In the rows, zero is written as 128.
A state moves one step at a time under one of 6 hidden systems, and each row is a state written as 26 numbers. Each run below is a few steps of one system.
Tanis, trace 1, 8 rows:
[[199 145 103 134 136 146 134 129 151 121  96 166 173 143  98 194 142 115
  135 151 106 150 137 101 161 140]
 [128 136  92 143 144 180 170 127 128 139 129 136 180 124  64 151 136 132
   84 141  73 140 158 138  93 150]
 [125 132 149 115 139 127 127 103 146 144 113 147 126  95  99 152  76 142
   38 171 121 164 160 179 115 126]
 [135 138 126 125 123 134  35 106 151 114 126 151 160  82 123 143 113 122
  102 157  77 141  98 146 165  86]
 [ 70 136  85 146  85 154  84 134 114 153 153 125 145 123 129 107 158 135
   83 109  77 112  88 167  79 123]
 [ 96 135 170  99  97  94 102 143 112 131 122 142  82 131 153 106  76 148
   49 111 145  84 103 142  79 129]
 [111 137 160 114 149 108  58 150 129  81 159 121 130  92 170  87  90 137
  163 124 118  70 110  80 152  79]
 [ 65 139  87 166 123 131 120 165 128 163 190  92 114 141 193  93 178 158
  177 115 147 109 137 133 104 122]]
vepeb, trace 2 (8 x 26):
[[101 123 155 111 118 102 109 140 113 112 153 113  99 111 150  90  91 142
  121 112 143  94 116 124 105 109]
 [ 84 123 115 137 121 127 128 150 118 124 166 111 118 130 168  83 145 136
  165 105 135 103 114 119 114 121]
 [116 139 123 136 122 117 148 164 133 144 128 143 110 170 183 124 151 138
  145 114 160 101 124 102 122 152]
 [147 145 143 121 140 130 126 158 121 110 110 145 138 155 139 130 130 124
  134 111 118  72 112  64 127 142]
 [143 135 116 145 166 157 155 138 120 119 137 107 161 136 103 130 155 125
  170 126 107 109 149  80 134 136]
 [171 141 116 144 157 128 142 132 157 138 122 136 141 138 134 172 142 133
  158 159 145 154 165 111 164 133]
 [180 136 112 121 112 132  97 120 141 110 107 160 159 122 103 172 122 118
  117 142 102 145 110 122 152 118]
 [143 117  97 130 117 157 159 111 119 123 135 126 158 114  61 144 127 123
  107 134  94 160 141 154 103 132]]
gita, trace 3, 8 rows:
[[111 116 114 119  71 108 153 139 101 141 142 121  91 149 130 113 122 139
  101  94 154 121 108 157  69 142]
 [123 106 160 100 120  89 162 131 117 104 143 121  83 119 147  95  77 137
  138 118 180 125 135 133 114 123]
 [ 98 104 145 121 135 115 124 121 127 101 148 114 107 114 177  71 133 116
  192 117 151 125 102 117 163 110]
 [ 93 117 127 140 138 145 166 128 125 145 108 133 116 170 173  97 186 105
  157 109 141 120 100 110 147 164]
 [151 120 169 109 150 135 177 117 111 118  71 142 117 166 115 126 134  97
  120 111 134 103 110  82 141 170]
 [164 108 159 119 158 138 138  82  95 104 111  79 133 113  62 119 134  97
  161 123 112 128 125 100 150 121]
 [150 115 115 153 137 135 134  77 130 163 118  87 121 128  99 153 180 109
  159 149 139 190 141 160 163 129]
 [173 116 111 119  79 119 124  98 140 137  82 169 123 148 120 172 143  99
  104 135 136 182  87 162 152 142]]
baki, trace 4:
[[107 125  91 136  97 121 124 156 164 129 133 184 125 154 220 119 159 122
  168 124 151 144  90 133 160 134]
 [128 126  88 134 102 173 177 141 112 132  98 162 162 178 108 132 180 102
  115  93  89 114  88 109 102 178]
 [162 140 157 127 204 158 184 133 122 113 108 117 160 134  78 144 117 125
  134 141 110  99 180  61 134 152]
 [149 129 149 127 177 121  80 115 162  92 137 130 149  86 155 127 111 119
  190 166 124 138 137  98 211  84]
 [126 103  73 147  86 145 104  83 140 141 130 132 143 119 130 134 186  96
  161 134 113 203  84 186 166 116]
 [168 112 126 117 106 142 193  92 116 150  74 147 123 155  61 171 131 104
   64 131 128 175 128 164 106 175]
 [151 112 202  76 159 116 139 107 111  67 109 132 126  86  78 107  40 117
   94 133 116 101 132  98 130 113]
 [ 65  94 145 127 154 123 111  94 127 105 183  79 109  62 150  53 112 126
  181 140 135 152 130 160 155  80]]
Rizik, trace 5 (8 x 26):
[[ 72 129 203 123 201 141 123 105 143 143  80 140 110 128 173  91 131 109
   93 149 123 102 123 108 176 151]
 [110 133 171 157 187 144  95  77 133 174  82  91 113 139 142 128 195 100
  138 153 123 135 124 117 194 140]
 [180 133 145 152 140 122 122  75 119 186  77  83 101 161  90 184 188 107
  128 143 150 163 136 135 160 150]
 [212 116 157 115 119 107 134  74  95 132  95  78 106 126  34 177 116 110
  117 131 141 157 141 133 127 125]
 [177  81 140 102 123 116 171  80 100  80 143  84 118  86  49 117  86 106
  172 125 144 176 140 145 133 104]
 [150  70 120  93 100 107 191 100 139  71 140 155 114  98 132 101  82 103
  179 130 170 203 115 166 160 117]
 [112  78 147  77  91 122 172 103 139  77  91 202 113 125 160  85  91  84
  109 117 138 163  60 158 158 145]
 [ 51  91 187 101 157 154 184  89 121 121  78 157 106 131 152  54 124  86
   81 119 119 127  87 144 145 170]]
Mef, trace 6 (8 x 26):
[[ 97 126  93 144 124 121 119 146 163 130 173 140 127 111 193 113 133 145
  171 147 148 157 139 152 150 107]
 [118 145  77 139  69 134  88 153 129 147 136 157 143 149 146 145 155 135
   99 111 102 118  86 146  97 130]
 [119 147 142 118 129 137 145 152 103 132 127 126 132 135  90 130  97 152
   57 114 105  77 143 114  58 145]
 [ 89 134 172 117 194 126 145 148 143 108 150 127 125  99 159  91  80 152
  129 149 138  95 172 100 135 118]
 [ 81 136 105 157 145 141  87 142 150 139 159 123 139 123 196 102 173 132
  181 136 119 121 116 120 163 110]
 [127 162  91 162  90 130  84 148 115 188 128 110 123 169 131 167 186 149
   98 114 119 106 117 135  87 140]
 [167 163 154 116 137 105 112 162 116 129 132 119 126 130  97 164  74 166
   77 131 130  73 167  90  79 123]
 [118 129 132 124 176 130 138 158 138  80 188 111 152  83 137  95  85 155
  186 140 124 102 173  89 133  92]]
vepeb, trace 7, 8 rows:
[[ 89 115 104 139 121 131 170 165 127 118 151 135 119 166 204  79 173 123
  210  94 157 105 103  94 138 147]
 [148 136 137 122 134 125 173 166 135 120  83 177 122 199 183 135 158 113
  156 105 155  88 102  58 151 176]
 [171 132 151 119 175 160 158 132 111  90  85 137 167 157  95 131 146  94
  161 108  92  78 113  35 155 155]
 [175 122 123 150 194 162 179 101 137 124 115 101 163 131  85 154 169 104
  199 152 118 159 170  90 181 141]
 [211 125 124 130 136 117 120  90 164 128  87 153 140 125 112 197 135 103
  151 170 144 199 137 137 204 124]
 [192 103 106 106  79 138 114  76 119 100  96 151 157 109  47 165 118  89
  102 130  87 183  83 161 141 117]
 [131  84 122 110 114 142 205  77 112 118 133 113 124  93  47 121  93 116
   96 138 129 203 151 200  98 135]
 [ 96  91 175  92 135 100 137  82 151 106 127 148  89  72 151  92  55 122
   97 163 162 185 132 193 159 106]]
Tanis, trace 8, 8 rows:
[[143 114  91 126  56 138  77 100 105 122 113 134 142 135 103 132 170  92
  124  97  88 143  44 152 128 119]
 [ 90  99 135  95  84 139 168 126  81  99 131 130 118 128  94  72 102 115
   82  78 107 100  82 143  61 145]
 [ 87  94 187  86 149 103 141 112 130  75 143 136  97  80 161  59  56 123
  131 134 152 126 120 137 148 103]
 [ 83 108 121 141 135 128  98 115 153 118 145 132 123 116 209  80 169 106
  205 134 139 148  89 131 198 106]
 [100 121 117 144 100 136 161 131 106 169  94 126  97 204 171 112 212 104
  139  87 151 112  77 117 121 181]
 [154 119 205  98 164 119 183 117  86 111  76 104  96 163  98 110 114 105
  124  99 150  73 124  61 124 166]
 [134 104 161 134 206 140 159  89 115 104 156  53 130  85  90  95 127 116
  209 147 134 144 179 102 167 105]
 [145 102  89 159 104 116 156  80 137 176 136  86  95 137 127 152 189 114
  182 145 179 222 142 194 158 132]]
gita, trace 9 (8 x 26):
[[171  84 152 105 134 143 151  54 117  93  82 128 137 106  67 127 126  68
  145 136 112 185  97 140 182 129]
 [121  86 116 133 118 160 147  45 120 141 104 110 133 108  75 120 168  81
  122 139 101 207 100 193 158 135]
 [120  97 142 114  98 131 148  59 133 157  73 152 101 128 103 139 132  94
   54 146 132 203  96 209 142 153]
 [111  88 166  89  81 117 106  60 102 113  94 132  95  97  89  97  94  92
   57 118 114 159  62 192 123 118]
 [ 59  85 156 120  98 119 126  60  91 154 136  72  71  99 110  67 131 112
   89 116 140 164  97 213 103 121]
 [ 80  97 184 112 100  82 122  77 117 168  98 112  34 138 180  91 128 113
   88 124 195 158  90 192 139 139]
 [100  86 183  92  70  89 101  88  81 114  94 110  53 146 159  63 133  85
  124  73 160 105  27 141 133 130]
 [ 86  77 166 118 103 113 185  83  59 143 119  51  52 160 121  54 171  93
  158  68 176 120  84 143 100 157]]
Rizik, trace 10, 8 rows:
[[ 70 142 108 156 148 146 121 151 157 158 143 144 134 141 201 111 169 139
  141 140 128 123 129 131 144 138]
 [127 166 128 147 120 124  81 146 139 178  97 147 123 166 159 167 160 140
   78 134 124 102 116 119 124 146]
 [131 157 139 147 142 143  93 129  94 158 124  76 136 138  78 143 154 141
   95 117  94  77 139 100  89 131]
 [151 145 108 156 154 121 130 141 122 148 176  66 129 115 101 151 133 163
  168 142 144 128 195 115 108 109]
 [194 138  87 126  85  95  87 153 143 106 161 138 139 118 131 173 107 148
  169 135 145 143 131 123 134  90]
 [148 118  76 114  65 140 143 156 106  85 147 156 159 139 102 122 124 121
  141  84  98 112  83 117  87 127]
 [ 94 129 108 119 137 148 207 178 134 110 160 163 147 132 139 103  91 157
  108 121 126 107 162 121  74 152]
 [ 89 152 140 122 162 129  90 167 171 106 150 177 152  94 188 113  78 156
  106 159 110  99 142 112 144 104]]
baki, trace 11 (8 x 26):
[[170 130 168 125 158 104 157 125 107 132 112  87  97 150 115 141 126 129
  157 124 173 108 158  84 133 140]
 [166 117 130 114 107  93 103 135 128  87 143 128 116 122 157 120 115 121
  200 115 157 123 101  99 162  97]
 [135 102  64 136  80 136 170 131 121 115 158 130 136 139 124 120 159 118
  184 104 137 166 109 148 118 130]
 [156 121 113 113 128 137 219 148 144 114 110 180 140 153 119 151 106 128
  114 131 147 152 153 124 114 167]
 [121 119 150  97 158 147 143 142 141  60 122 179 165 101 134  96  77 114
  131 130  93 102 111  87 150 122]
 [ 70 109 115 149 174 173 148 104 140 125 152 111 155 100 138  82 163 113
  169 146  96 153 135 140 161 124]
 [126 127 142 140 153 138 152  95 158 172  73 156 116 155 156 153 167 106
  106 160 147 173 129 148 178 165]
 [157 117 171 101 119 134 101  89 101 103  64 141 130 139  93 125 131  80
  100 107  95 106  61 101 153 139]]
Mef, trace 12, 8 rows:
[[109 129 100 137 138 143 157 145 178 132 120 193 145 143 193 135 146 124
  142 152 137 162 129 136 168 148]
 [131 146  97 140 119 170 108 128 137 143  95 169 176 148 113 157 166 112
   85 131  69 124  97 125 131 149]
 [125 144 154 136 176 157 147 109 117 157 109 104 142 118  64 146 118 137
   58 150  97 119 174 129 100 147]
 [117 132 170 126 187 118 101 105 158 126 139 114 125  75 139 124  88 141
  125 182 136 149 174 137 171  97]
 [112 119  96 148 109 132  57 101 133 131 162  99 140  92 137 117 160 120
  169 137 106 158  99 161 158  83]
 [127 128 100 138  62 112 106 115  95 172 143  89  98 139  97 145 145 141
   85 108 139 140 114 181  66 128]
 [146 125 171  85 105  83 123 141 114  95 131 141  95 112 122 121  42 146
   83 118 155 100 126 125  94 114]
 [ 91  98 140 106 141 136 151 138 114  63 164 123 135 100 150  49 105 116
  189 104 120 100 103  97 137 110]]

Which system made each of these runs?
trace 13 (2 x 26):
[[176 104 103 107  68 109 126 114 150  99  93 195 126 148 157 150 136  91
  154 121 148 178  62 142 179 131]
 [110  83  94 107  85 169 199 112  97  85 129 148 156 127  80  83 133  91
  127  87  86 144  77 147  95 151]]
	gita
trace 14:
[[121 136 161 137 129 114  97 106  95 167 112  74  89 144 115 128 151 128
  103 116 139 103 121 126 112 135]
 [159 125 151 122 122 102  97 113  93 117 141  70 105 118  96 125 120 128
  151 112 139 106 124 109 120 103]]
	Tanis
trace 15, 2 rows:
[[ 91 118 146 142 187 156 109 100 116 110 166  64 147  76 106  77 137 123
  176 139  92 116 147 112 150  94]
 [101 115 111 154  95 104 128  99 125 192 144  83  72 141 154 127 174 135
  131 133 181 180 132 198 120 132]]
	Tanis
trace 16 (2 x 26):
[[ 92 121 121 148 131 149 128 100 103 160 145  74 123 117  96 109 161 129
  116 125 109 136 134 159 101 128]
 [129 135 160 120 120  88  99 119 135 154 123 120  82 123 152 141 100 146
   87 146 169 134 139 154 125 119]]
	Mef
trace 17, 2 rows:
[[151 116 136 107 121 105 115 119 134  91 152 129 127  84 109 128  69 137
  131 143 134 145 138 140 132  92]
 [ 98  97  99 123 101 134 143 120 123 102 167 123 131 102 131  85 124 122
  161 117 123 153 107 160 121 109]]
	Mef
trace 18, 2 rows:
[[ 76 102 146 125 164 140 105  95 145  99 156 116 134  67 153  70 116 115
  165 150 113 151 120 148 179  91]
 [ 82 114 107 151  91 127 113 105 131 174 119 125  95 157 186 109 197 109
  137 118 149 159  80 173 145 142]]
	Tanis
trace 19:
[[ 83 124 129 150 169 134 102 125 133 122 182  76 128  91 159  81 145 138
  197 140 126 121 145 118 155  91]
 [114 145  83 162  79 105  82 143 130 185 154 106  98 157 175 148 181 150
  139 120 159 138 116 161 111 121]]
	Mef
trace 20 (2 x 26):
[[ 82 144 147 145 142 125  90 123 133 170 127 111 106 128 160 119 145 141
   93 140 130 115 131 145 124 130]
 [129 150 151 131 128 111  54 130 117 137 128 104 119 123 134 133 127 138
  112 125 117  86 114 109 126 107]]
	Mef
trace 21 (2 x 26):
[[136 132  90 144 140 142 141 144 152 120 154 139 157 121 141 140 140 136
  168 146 124 149 150 121 146 120]
 [143 133 100 131 122 145 134 132 157 127 114 176 157 134 135 156 134 122
  115 147 111 155 123 136 146 137]]
	baki
trace 22 (2 x 26):
[[140 108 123 119 118 131 140 119 103  94 146 104 133 116  99 104 126 114
  169 106 120 123 112 112 123 115]
 [134 108 113 129 126 121 180 128 137 121 139 131 115 134 145 121 133 125
  171 130 165 163 141 136 141 136]]
	vepeb
trace 23, 2 rows:
[[ 79 129 160 113 129 155 150 124 103 142  81 152 121 156 118  99 132 112
   40 104  94  84  91 125  90 174]
 [ 89 124 214 108 192 125 102  98 115 112 117  95 110  86 121  80  85 125
   97 143 115  89 137 111 144 110]]
	Tanis
trace 24, 2 rows:
[[104 131 210 121 207 140 142 109 107 130  90  97 112 134 125  92 128 112
  114 127 121  71 139  72 146 152]
 [127 133 166 153 190 121 102 103 136 152 117  78 106 133 161 123 176 117
  192 148 156 125 144  92 195 122]]
	Mef
trace 25 (2 x 26):
[[173 140 120 132 116 146 143 125 130 145  58 172 145 191 123 174 179  94
  113 118 115 124  89  93 151 176]
 [153 138 160 125 181 164 177 109 106 136  88 113 151 136  45 151 119 120
   73 137  92 108 165  98 106 163]]
	Rizik
trace 26 (2 x 26):
[[127 139 119 136 149 113 118 166 153 108 169 132 135 118 183 119 118 151
  193 139 150 112 151  95 152 105]
 [119 147  93 146 140 151 138 177 148 123 140 160 161 156 177 126 162 133
  169 121 116  98 123  81 139 142]]
	gita
